(in the rows, 128 means zero)
Each row of D is roughly a mix of the hidden directions of one of several groups.
D:
[[111 126 132  91 106  76 142 117 149 123 144 154]
 [142 112  98 160 126 129 123  85 111 151 163 112]
 [145 125 145 160 118  73  94 146 141 139 124 134]
 [109 147 188 142 130 130 151 163 139 119 120 128]
 [ 92 118 137 106 125 149 136  66 125 133 122 117]
 [161 134 117 147 154  83 124 143  93 115 147 143]
 [135 160  73 136 131 128 142 114  93 155 126 130]
 [ 95 106 152 109 118 161 148  85 118 111 140 133]
 [146 120 102 142 136  88 127 154 109 108  93 159]
 [138 143 132 134 119 149  90 143 180 163 128 123]
 [145 142 116 133 147  74 105 137 155 134 118 162]
 [116 148 139 154 103  94 150 152 131 101 165 144]
 [113 127 148 112 150 105 137  75 118 118 164 143]
 [ 99 125 147 106 136 137 126  63 139 136 146 129]
 [120  95 185 137 117 130 119 145 162 112 132 115]
 [108 139 118 111 137 182 146 137  88 115 143 115]
 [144 137 149 112 159 144 139  87 125 164  96 113]
 [120 104 133 132 111 190 116 102 102 131 122 115]
 [131 117 191 134 130 129 140 157 160 112 115 130]
 [159 114 104 113 109  95 123  90 140 134 153 157]
 [113 136 141 147 101  79 140 151 134 108 161 149]
 [136 150 175 156 149 118 167 119 124 127 150 146]
 [125 144 145 116 143  88 168 137 122 108 172 124]
 [133 127  88 128 103 113  95  92 135 140 168 124]
 [123 104 187 136 138 123 170 135 123 118 123 143]
 [148  92 108 161 101 127 112 106 140 154 147 101]
 [163 153 144 108 133 102 147 134 155 117 117 172]
 [136 170 151 128 145 140 113 167 165 111 109 124]
 [152 113 169 148 113 106 127 115 169 126 159 136]
 [120 135 131 116 138  72 160 146 143 103 127 156]
 [153 134 146 187 122  94 122 135 155 129 124 132]
 [148  86 107 145 111 122 108  89 134 142 160 115]
 [127 109  80  86 144 133 104 106 107 115 121 136]
 [141 157 118 149 144 186 149 127 110 119 126 105]
 [123  93  92  83 118 133 120 109 161 121 117 141]
 [147 118 108 143 144 112  81  99 116 137 104 160]
 [102 131 143 109 105 134 153 157 182 123 114 136]
 [137 182 158 136 135 105 130 140  91 142 138 113]
 [151 123 104 149 139 134 118 122  64 130 124 103]
 [185 125 125 134 167 124 151 105 130 126 122 152]
 [138 140 111 135 132 142  79 108 148 171 109 111]
 [125 113 130  99 125  90  74 145 111 150 121 127]
 [ 86 113 146 103 105 153 151 109 159 117 109 139]
 [107 135  99 155  94 124 119 110 110 158 161 104]
 [106  98 145  78 145 123 123 102 114 159 114 132]
 [142  95 136 121 138 101  90 111 148 161  95 130]
 [101 127 148 111 113 173 150 107 127 135 148  89]
 [129 159 112 151 116 156 172 134 135  92 151 129]
 [125 133 164 119 137 125 152 122 127 112 193 129]
 [151 124 130  97 136  97 104  99 152 159  96 127]
 [125 148  74 124  94 131 102 144 134 150 111 109]
 [110  96 136 127  98 183 127 127 132 117  99 143]
 [135  98  97  84 121 117  95 115 156 135 107 134]
 [159 134 126 145 136  91 131 180 125 110 140 154]
 [104 141 123 146  73 123 122 157 138 155 123 103]
 [112  73 109 114 111 109 100 136 154 120 127 148]
 [107 110 134  73 108 103 131 128 127 108 122 163]
 [117 134 156 120 117 174 119 111 156 148 163 105]
 [171  94 160 125 131 109 150 122 156 121 119 154]
 [137 133 161 130 128 152 101 125 165 141 175 141]
 [138  78 130 123  98 133 113 151 157 132  96 108]
 [114 160 159 147 156 151 100 142 147 107 146 105]
 [ 97 145 130 105 112 147 147 122 162 151 116  85]
 [143 148  97 138 132 122  92 133 144 168  96 104]
 [139 162 137 125 146 107 110 124 162 161 165 107]
 [135 133  95  65 120 117  95 127 129 133 119 123]
 [155 128  91 111 139 164  91 129 127 135 100 105]
 [129 138  92 134 125 181 122 155 107 102 138 111]
 [ 94  99 112 120 100 114 123 157 127  98 159 150]
 [158  84  94 142 124 133 104  96 134 141 140 109]
 [171 113 136 180 140 140 146 122 137 151 125 108]
 [103 109 127 123 123 125  89 172  86 126 145 125]
 [ 81 130 142  99  92 121 129 166 128 122 105 129]
 [141 138 140  92 126  73 106 113 137 156 114 131]
 [ 72 124 146 114 117 145 123 164 114 117 108 108]
 [184 112 128 138 115 101 143 109 158 141 133 150]
 [116 127 153 178 129 122 114 167  94 126 146 124]
 [147 126  86 133 158 155 136 132  99 140  90 113]
 [144 126 144 114 130  74  88 125 134 159 109 128]
 [ 95 118 142 126  66 106 121 139 143 141 145 123]
 [120 145 155 102 118  66 139 116 133 141 139 144]
 [156 123 119 147 129 102 121 179 131 109 116 166]]

One row of each group comes first, with its name. Which group is each row after those in?
[ 96 123 121 111 117 161 138  85 118 141 105  93]  K
[ 90 165 165 106 140 121 135 140 121 102 143 151]  P
[144 123 144 195 145 153 120 140 121 134 117 113]  B

[100 109 115 128 116 155 174 121 143  95 150 147]  B
[133 128 129 170 100 135 103 134 158 149 146  89]  P
[114  97 150 124 113 141 149 137 129  86 129 175]  K
[164 164  97 160 117 145 135 136 154 102 128 118]  B
[110 113 107 152 104 130 115 173 121  93 157 137]  B
[140 137 115 139 110 140 144 193 129 129 112 100]  K
[128 138 174 122 114 121 134 170 167 116 106 136]  P
[118 142 117 157 161 166  99 128 119 125 137  86]  P
[170 137 156 157 143 115 131 106 160 127 160 140]  P
